[[-48.1 -41.4 -43.3 -46.2 -47.1 -20.4 -10.6  41.5  45.8  45.1  16.7  -1.2
   51.5  48.4  32.9]
 [ -5.1  12.1 -15.5  -2.2  -7.1 -30.5 -32.3 -21.3  13.4 -18.0 -31.9 -32.2
   -3.0   7.3 -26.9]
 [  0.7  -4.9   5.7   0.5   1.9  13.1  14.9  15.1   1.8  14.1  16.6  15.9
    8.8   4.0  16.2]
 [  2.1  14.6  -5.2   6.0   2.5 -19.3 -21.3 -22.8   0.8 -20.4 -26.8 -22.4
  -10.5  -5.6 -25.5]
 [ -1.5   8.9   1.7  10.3   8.6  -0.1   4.0   1.5   5.3   5.2  -3.3   5.7
    8.9  -4.2  -0.3]
 [ 10.4   3.1   8.6   3.4   5.2   9.6   6.6   3.4  -1.0   1.2   8.9   4.6
   -2.2   4.4   5.8]]
->
[[  2.1  14.6  -5.2   6.0   2.5 -19.3 -21.3 -22.8   0.8 -20.4 -26.8 -22.4
  -10.5  -5.6 -25.5]
 [ -5.1  12.1 -15.5  -2.2  -7.1 -30.5 -32.3 -21.3  13.4 -18.0 -31.9 -32.2
   -3.0   7.3 -26.9]
 [ -1.5   8.9   1.7  10.3   8.6  -0.1   4.0   1.5   5.3   5.2  -3.3   5.7
    8.9  -4.2  -0.3]
 [ 10.4   3.1   8.6   3.4   5.2   9.6   6.6   3.4  -1.0   1.2   8.9   4.6
   -2.2   4.4   5.8]
 [  0.7  -4.9   5.7   0.5   1.9  13.1  14.9  15.1   1.8  14.1  16.6  15.9
    8.8   4.0  16.2]
 [-48.1 -41.4 -43.3 -46.2 -47.1 -20.4 -10.6  41.5  45.8  45.1  16.7  -1.2
   51.5  48.4  32.9]]

[[-15.3 -42.5  60.1  -2.8  33.3 -14.5  -6.9]
 [-18.3 -62.2 -33.1 -58.2 -44.8 -14.2  16.2]
 [ 39.1  11.6 -43.9  54.5  13.1 -30.5   6.8]
 [-39.6  28.2  25.3 -39.3 -45.5  18.3  18.5]
 [ 16.9  38.5 -37.4  32.1  19.9  21.0 -47.5]
 [  9.1   3.2 -35.8 -31.3  41.2 -53.4  -1.2]
 [ 51.2 -10.7  24.4  51.7   4.8 -38.6 -40.0]]
->
[[ 16.9  38.5 -37.4  32.1  19.9  21.0 -47.5]
 [-39.6  28.2  25.3 -39.3 -45.5  18.3  18.5]
 [ 39.1  11.6 -43.9  54.5  13.1 -30.5   6.8]
 [  9.1   3.2 -35.8 -31.3  41.2 -53.4  -1.2]
 [ 51.2 -10.7  24.4  51.7   4.8 -38.6 -40.0]
 [-15.3 -42.5  60.1  -2.8  33.3 -14.5  -6.9]
 [-18.3 -62.2 -33.1 -58.2 -44.8 -14.2  16.2]]

[[ -6.0   2.5]
 [-71.9  39.2]
 [-17.9 -16.7]
 [-28.7   0.3]
 [  2.0 -19.0]
 [-13.8 -13.7]
 [ -2.3  -1.6]
 [  3.2 -26.7]
 [ -5.1  -5.4]
 [  1.4 -14.5]
 [-19.3 -21.5]]
->
[[-71.9  39.2]
 [ -6.0   2.5]
 [-28.7   0.3]
 [ -2.3  -1.6]
 [ -5.1  -5.4]
 [-13.8 -13.7]
 [  1.4 -14.5]
 [-17.9 -16.7]
 [  2.0 -19.0]
 [-19.3 -21.5]
 [  3.2 -26.7]]

[[-14.4  -5.9  -7.4  -5.8  -3.7 -12.7  -5.1  -5.0  -3.1  -2.6  -5.2  -4.9
   -9.6]
 [ 39.3 -58.6 -70.2 -58.4  -2.1 -36.3 -29.0  40.3  35.2  35.8 -64.2 -48.8
   38.5]
 [-20.4  -8.9 -10.4  -9.4   1.8 -24.7  -7.5   7.6  12.4  13.9  -8.8  -8.6
   -4.4]
 [  1.3 -10.7 -12.2 -10.7  -9.2  -4.9 -10.1  -4.6  -6.3  -6.4 -12.3 -11.5
   -2.4]]
->
[[-14.4  -5.9  -7.4  -5.8  -3.7 -12.7  -5.1  -5.0  -3.1  -2.6  -5.2  -4.9
   -9.6]
 [-20.4  -8.9 -10.4  -9.4   1.8 -24.7  -7.5   7.6  12.4  13.9  -8.8  -8.6
   -4.4]
 [  1.3 -10.7 -12.2 -10.7  -9.2  -4.9 -10.1  -4.6  -6.3  -6.4 -12.3 -11.5
   -2.4]
 [ 39.3 -58.6 -70.2 -58.4  -2.1 -36.3 -29.0  40.3  35.2  35.8 -64.2 -48.8
   38.5]]

[[-49.3 -40.1  33.0 -43.1 -44.1 -30.3 -16.1 -49.4  53.0 -60.9 -51.3 -16.1
  -12.9 -19.5 -48.9]
 [ -2.8  -7.0   0.8  -4.2  -1.8  -6.6  -4.1  -7.1   5.5  -9.6  -7.1  -3.6
    2.9  -5.9   0.0]
 [-30.8  28.0  33.5 -26.8 -16.7  11.8  17.0  10.1  33.4   4.0   5.3  34.9
    9.1  31.5 -35.2]
 [-17.8 -24.7   6.4 -10.9 -12.8 -25.6 -20.7 -32.5  23.8 -29.5 -33.1 -19.4
    1.2 -20.4 -21.2]]
->
[[-30.8  28.0  33.5 -26.8 -16.7  11.8  17.0  10.1  33.4   4.0   5.3  34.9
    9.1  31.5 -35.2]
 [ -2.8  -7.0   0.8  -4.2  -1.8  -6.6  -4.1  -7.1   5.5  -9.6  -7.1  -3.6
    2.9  -5.9   0.0]
 [-17.8 -24.7   6.4 -10.9 -12.8 -25.6 -20.7 -32.5  23.8 -29.5 -33.1 -19.4
    1.2 -20.4 -21.2]
 [-49.3 -40.1  33.0 -43.1 -44.1 -30.3 -16.1 -49.4  53.0 -60.9 -51.3 -16.1
  -12.9 -19.5 -48.9]]

[[ 15.1  43.1 -40.8 -32.0   7.9]
 [-53.7 -16.6  -2.0 -34.5  22.1]
 [ -6.5 -40.7 -28.1  39.6 -28.2]
 [ 24.9  25.3  21.6 -28.8  47.7]
 [-39.1 -28.6  31.0  20.5 -33.7]
 [-60.9  -4.7  16.8 -28.1  -7.7]
 [ 32.0  37.7  30.4  15.9 -34.7]
 [-38.7 -15.9  44.8  11.5 -31.3]
 [ -9.2 -48.2  26.2   8.9  41.1]
 [  0.1  42.5  33.2 -39.4  19.9]
 [-46.2 -22.2 -29.5 -29.4  23.0]]
->
[[ 15.1  43.1 -40.8 -32.0   7.9]
 [  0.1  42.5  33.2 -39.4  19.9]
 [ 32.0  37.7  30.4  15.9 -34.7]
 [ 24.9  25.3  21.6 -28.8  47.7]
 [-60.9  -4.7  16.8 -28.1  -7.7]
 [-38.7 -15.9  44.8  11.5 -31.3]
 [-53.7 -16.6  -2.0 -34.5  22.1]
 [-46.2 -22.2 -29.5 -29.4  23.0]
 [-39.1 -28.6  31.0  20.5 -33.7]
 [ -6.5 -40.7 -28.1  39.6 -28.2]
 [ -9.2 -48.2  26.2   8.9  41.1]]

[[ 50.1  16.9 -24.4 -46.8 -33.1  17.4 -20.0  13.9  12.5  30.7]
 [-25.5  44.1 -55.1  23.9 -15.1 -49.1 -14.4 -15.1 -16.8  37.8]]
->
[[-25.5  44.1 -55.1  23.9 -15.1 -49.1 -14.4 -15.1 -16.8  37.8]
 [ 50.1  16.9 -24.4 -46.8 -33.1  17.4 -20.0  13.9  12.5  30.7]]

[[-71.8  68.1  18.0]
 [ 33.2  39.2 -13.7]
 [-47.3  25.2  42.5]
 [-68.2  52.5 -63.7]
 [-26.8   9.7 -13.7]]
->
[[-71.8  68.1  18.0]
 [-68.2  52.5 -63.7]
 [ 33.2  39.2 -13.7]
 [-47.3  25.2  42.5]
 [-26.8   9.7 -13.7]]
